(in the rows, 128 means zero)
Where one turn sends some rows of the set: a few examples, then the rows asked:
riz: [144 126 105 128 126 114 132 137 128  92 127 149  88 117 121 136 124 165
 127 182 126 122 105 150]
Soz: [125 135 161 148 144 123 134 154 111 179 124 139 165 126 121 157 110 113
  94  88 137 120 165 119]
zimed: [138 158  97 139 106 125 146 148 112 148  95 150 132 141  97 151  95 140
  81  91 119 164 137 145]
vogim: [102 138 145 140  99 175 147 113 144 107 137 104 101 111 128 127 123 143
 115 110 107 109 111 166]
rodol: [139 140 133 164 169 107 127 167 166 113 128 125 111 145 154 137 149 122
 122 142 115 140 136 108]
vuk: [115 148 115 144 143 126 101 132 149 150 157 175 127 130 178 143 139 122
 113 113 139 160 154 142]
Lat: [161 125 112 117  93 120 126 122 113 172 128 102 140 103 132 125  93 128
 114 138  94  89 147 178]
Tipur: [136 112 139  99 125 121 138 125  77 140 119 116 136 118 133 186 101 114
 100 154  85 132 165 173]
muko: [125 147 124 131 154 146 159 171 167 117 143 160 111 134 159 113 145 122
 119 127 122 133 116 109]
Rufit: [146 160 135 159 153 127 130 137 146  93 102 115 119 150 165 150 165 151
 135 139 111 140 160 123]
san: [135 118 119  99 118 144 115 129  65 134 114  98 140  97 129 128 129 122
 146 130 115  98 120 161]
dol: [107 144 139 138 129 184 150 140 159  94 144 138 106 117 152 106 134 131
 111 117 114 109 123 127]
neru: [123 127 168 150 144 104 162 157 163 127 162 146 137 128 168 134 145 128
 147 135 110 127 133 104]
rir: [154 117 114 131 142 147 127 136 125 115 125 140 114 111 181 144  79 166
 141 160 142 153 114 113]
Gono: [134 110 116 118 161 147 102  93  97 166 109 106 133 126 142 167  99 105
 102 144 134  93 128 147]
zeza: [129 123  99 112 135 145 115  82  97 163 120  91 148 146 158 172 104  92
 102 117  97 112 130 132]
buf: [113 119 113 140 149 118 138 116 125 110 131 122 112 116 110 148  88 155
 104  67 122  87 123 143]
Kasek: [122 113 147 119 135 114 165 121 134 169 145 175 119 151 121 163  92 119
  96 163 125 147 115 113]
zugo: [130 126 126 109  95 114 129  87 100 153 139 104 132 115 150 131  92 118
 104 152 114  86 131 168]
Donam: [140 108 129 140 124 109 172 143 136 111 130 148 137 135 120 143  88 141
  93 164  86  88 109 116]
zasos: [152 135 143 143 122 129 146 109  99 128 121 137 154 177 111 155 121 147
 142  87 162 116 133 130]
Rivef: [148 167 120 132 118 152 132 114 121  86 101 105 137 131 174 161 151 162
 139 120 113 134 156 141]
pupit: [129 119 143 160  97 124 133 110 118 119 113 105 113 123 108 190 128 177
 132 113 115 158 135 159]
nopap: [156 148  99  92 120 131 123 122  77 126 109 100 116 147 160 137  80 106
 101 143 120 136 154 160]
vigi: [ 74 146 133 135 118  87 159 150 117 139 116 123 122 127  97 134 124 122
  86 109  95 116 145 165]
mani: [108 139 126 149 153 115 131 152 175 139 155 162 115 102 166 148 148 121
 123 140 116 156 130 117]
Kete: [146 118 135  99 115 173 133 118  66 136 105 114 149 123 129 153 125 133
 136 159 119 104 123 161]
gibiv: [145 143 118  92 114 139 128 111  75 143 115  76 102 135 153 142 102 105
 132 128 118 156 142 151]
Zuz: [116 152  96 117  87 130 144  98 117 126 148 152 151 118 167 156  91 163
 131  85 129 138 137 138]
Zutik: [125 120 119 135 160  87 124 119 100 126 131 150 144 150 159 174 104 128
 130 161 145 150 124  92]
foru: [116 159 136 144 115 108 150 161 160 134 140 150 128 146 142 116 166 123
 127 157 115 145 108 116]
ludod: [119 127 185 153 154 112 149 152 135 148 141 144 159 125 143 138 128 118
 123 111 130 111 163  93]
zopab: [163 113 126  96 124 123 131 112  96 151 134 121 134 139 106 187 126 102
 105 130  87 108 165 167]
Moban: [ 82 156 136 149 112 100 154 160 140 137 117 144 120 141 122 113 155 128
 106 147  99 141 132 149]
kom: [144 157 113 125 136 128  99 105 121 149 146 156 141 163 171 151 129 127
 121  94 160 149 162 157]

Moban -> vuk
Lat -> zeza
muko -> neru
And these:
riz -> Kasek
vigi -> kom
Gono -> Kete
pupit -> zimed

Where one turn sends some rows of the set: a few examples, then the rows asked:
Fub: [161 111 137 116 100 159 161 149 143 160 100 140 122 177 151 112 120 138
 110 152 141]
mel: [160 151 121 135 141 141 158 209 131 189  97 141 169 126 124 157  74  95
 136 120 138]
pugo: [139 134 161 146 170 167 136 161  99 210 130 156 134 176 113 160 158 101
 129 113 150]
tudid: [129 113 123 145 148 174 104 179 142 170 160 160 160 140  91 165 141 112
 131 146 121]
dovuv: [122 148 154 166 128 103 145 151 158 151  96 130 149 103 132 147 108 125
 138  99 115]
Viguk: [126 126 126 163 123  98 162 161 121 156  99 140 172 105 126 168  95 118
 151  89 139]
kol: [144 153 132 153 150 149 122 213 125 159 121 154 177 122 146 164  98  93
 137 120 121]
guka: [ 98 138 123 165 123 131 143 137 132 150  90 127 151 122 133 153  90 134
 154 117 125]
Teso: [143  98 138 125 159 147 194 188 100 188 101  99 120 138  90 132  88 126
 139 126 128]
sinas: [126 113 171 106 188 133 161 146  95 174 134 158 121 133 108 142 145 121
 162  86 141]
gavup: [137 134 184 131 151 119 125 190 131 181 132 157 109 125  97 140 161 123
 173 135 131]
nem: [149 125  99 147 128 133 123 177 150 133 148 154 140 127 114 178 168 130
 134 150 123]
Gupo: [170 122 144 128 175 170 151 198  93 206 120 109 168 147 112 158 131 108
 138 133 115]
Mafuv: [142 105  89 128 157 151 162 164 102 128 157 149 147 127 129 177 144 113
 126  96 140]
gotul: [131 110 135 168 119 111 142 168 107 125 135 135 169 105 138 173 131 130
 140  89 133]
Pekom: [118  70 127 147 109 149 171 111 115 156 109 125 152 142 129 136 119 140
 119 129 130]
vemap: [160 130 122  98 123 141 173 172 123 148 105 102  90 148 136 117 108 138
 171 126 131]
dud: [162 115 147 101 100 145 139 122 148 169 105 163 150 175 142 115 124 131
 140 119 146]
Ferok: [121  89 167 141 116 135 157 103 132 168 118 117 160 122 115 131 135 133
 124 101 111]
bel: [175 115 142 103 172 131 146 166 108 169 119 107 122 163 109 137 158 131
 193 104 114]
Gomo: [137 171 110 127 148 179 117 156 110 164 147 150 144 150 139 179 135 101
 148 112 141]
tun: [157 180 167  91 152 125 158 158 118 154 134 168 124 120 139 147 137 142
 135 113 150]
Bigo: [181 135 167  91 136 134 123 150 147 145 124 166 134 174 126 112 135 149
 147 114 134]
moboz: [174 131 118 113 121 154 143 170 156 158 117  93 101 163 131 128 139 107
 167 113 111]
vof: [136  95 157 144 100 120 161 115 116 177 107 147 186 136 117 147 123 142
 114 109 148]
radi: [186 113 120 108 142 157 182 192 100 210 107 100 146 153 100 148 115 102
 147 125 134]
gita: [177 105 117  91 127 137 159 152 125 171 105 114 116 171 129 125 139 115
 192 106 136]
Rogo: [158 100 159 120 111 170 137 135 161 176 116 138 136 176 135 104 138 117
 115 126 119]
foni: [119 124 163 137 146 159 114 166 111 194 156 130 137 127  74 163 154 117
 168 135 120]
dos: [156 138 145 151 149 140 166 206 156 181 102 132 158 117 111 143  85 107
  94 119 116]
Dagi: [163 100 175 128 106 135 148 136 112 151 141 151 174 146 116 143 139 163
  96 111 143]
sisoz: [171 107 119 121 147 154 184 192 120 182 127  75 135 123  95 143 114 110
 131 112 105]
legad: [176 129 138 129 146 129 177 171 111 157 137 169 142 139 132 171 155 137
  79 122 162]
suso: [156 115 178  96 152 123 153 188 139 167 144 175 132 107 104 128 152 136
 125 151 130]
Koni: [129 146 143 164 145 147 158 190 131 194  81 135 146 145 114 145  71 117
 118 138 135]
gufel: [162 115 134 105 130 121 157 170 123 143 157 140 147  94 108 163 172 153
 124 155 124]

Fub -> Pekom
foni -> gavup
moboz -> Rogo
And these:
Viguk -> mel
gotul -> kol
tun -> legad

Where one turn sends some rows of the set: a few examples, then the rows asked:
V: [120 149 135 136 152 139 141 129 115 133 132 171 128 134 129 137  69]
D: [105 136 106 142 142 151 146 114 105 110 126 139 118 105 145 170 178]
T: [163 123 144 106 113 171 113 103 113 121 122 154 117 144 151 134 101]
Y: [119 143 121 132 124 140 129 137 152 129 146 194 107 114 124 148 138]
J: [141 131 141 102  81 155  96 125 155 137 145 153 101 130 124 139 151]
L: [118  95 120 118 136 144 126 124 129 134 136  51 108 111 122 148 119]
X: [122 151 120 114  96 147 122 112 117 128 135  82 115 125 131 158 183]
U: [131 173 145 107 118 133 127 130 133 144 131 122 118 146 119 131  74]
A: [111 165 119 124 127 135 146 123 116 134  86 155 150  74 121 155 127]
G: [ 76 134 144 139 107 130 100 148 104 156 146  75 136 130 110 157 148]
Z: [132 101 164 127 112 159  91 128 100 146 134 140 134 155 133 129  75]
K: [100 148 148 123  96 125  98 157 155 161 159 143 117 131 100 140 118]
E: [141 117 107 118  62 158 111  88 108 151 118 116 144 118 124 125 136]
B: [113  74 105 145 166 150 143 121 117 123 135  94 113  99 135 154 119]
M: [127 103 112 120 152 149 145 118 134 116 120  75 100  96 134 158 130]
W: [ 98  82 129 138 161 139 124 141 118 139 134  69 120 103 120 153 104]
Q: [ 76  98 122 174 138 145 116 135  81 141 147 135 144 122 128 159 150]
S: [105  92 144 145 107 150  92 148 131 150 156 185 127 128 121 142 127]
R: [ 89 161 144 129 107 124 118 146 116 160 101 116 161  92 100 147 105]
F: [114  88 110 158  89 155 110 104  87 155 127 149 159 112 121 130 119]

W -> L
D -> Q
V -> Z
And these:
R -> E
J -> Y

Where one turn sends some rows of the set: a few examples, then the rows asked:
derum: [166  99 117 142 138 161  83 117 141 101 145 135 115 119 105 120 165  91]
dipun: [155 104 120 128 133 162 113 169 160 168  94 124 147 116 149 120 178 144]
Masal: [164 115  92 124 174 158 114 136 134 146 104 142  70 120 115 150 166 125]
kizo: [166  84  98 117 135 153 137 124 139 109  79 164 123 138 108 127 125 127]
Gilet: [178 105 111 146 117 124 105 147 158 110  55 115 146  94 151  66 177 138]
zazul: [171 107 126 147 110 127  89 136 145  93  65 132 118 107 150  47 175 119]
voguv: [135 119 105 143 125 188 109 155 170 148 106 112 149 127 144  87 188 117]
Maf: [139  83  58 117 136 116 128 124 125 144  69 133  64 121 160  83 154 105]
givif: [194  83 122 152 159 180 128 134 141 128 111 182 110 116 177 127 166 114]
pupi: [137  78  76 140 167 126  97 128 119 141 120 129  58 125 162  74 178  89]
kavi: [190 128 110 132 146 125 125  90 147  93 123 108 130 164 137  96 146 148]
Kosul: [175 104  76 149 171 166 177 137 124 128 110 123 120 151 182 102 162 104]
Meni: [165  80  89 160 186 175 162 148 107 138  87 127 114 138 156 100 160  86]
zod: [167  92 112 126  97 132 107 145 144  93  70 152 123  94 154  60 167 121]
nom: [153  86 127 150 163 153  75 120 135  93 129 137 119 133 108  94 163  87]
vobe: [180 100 106 123 131 147 125 111 133 128  80 154 108 128  98 144 136 131]
Mazar: [153 108  56 128 149 116 131 106 132 140 114 115  66 142 180  73 166 125]
vugu: [142  79  56 125 147 130 130 130 122 151  72 139  63 132 154  88 152 109]
kenug: [138  81  77 136 156 111  95 129 116 142 101 120  63 124 168  74 186  91]
Kod: [158 133 118 147 136 162 117 143 162 163  68  99 145 146 142  92 174 139]
roref: [176  89 101 162 190 160 146 149 108 136 122 118 119 145 180 101 174  92]
fimir: [148 103  58 124 137 104 126 109 129 132 107 114  70 132 186  72 174 119]
Vimud: [165 145  70 139 167 166 136  95 142 132  89 104  76 148 115 121 160 135]
Fafaf: [180 106 104 171 153 201 128 104 154 111 114 149 116 138 175  81 170  95]
serip: [148 127  75 138 161 175 107 120 153 117 147 123  73 129 128 116 190 110]
tepe: [184 140 103 142 131 151 124  79 152 106 118 105 118 151 115 101 149 129]
labe: [186 107 125 137 105 108 106 138 143  99  65 137 122 109 164  62 169 138]
zul: [172  97 108 139 111 129 103 157 159 111  67 126 140  86 155  74 179 134]
Tupud: [166 101 104 149 112 138 100 148 160 104  66 115 144  90 151  59 180 130]
Bar: [205 118 124 173 171 175 141 105 142 138  67 147 107 147 168 105 150 126]

roref -> Meni
derum -> vobe
Vimud -> serip
And these:
zul -> Gilet
Kod -> voguv
Fafaf -> givif
nom -> kizo
Mazar -> pupi
fimir -> kenug
zazul -> zod

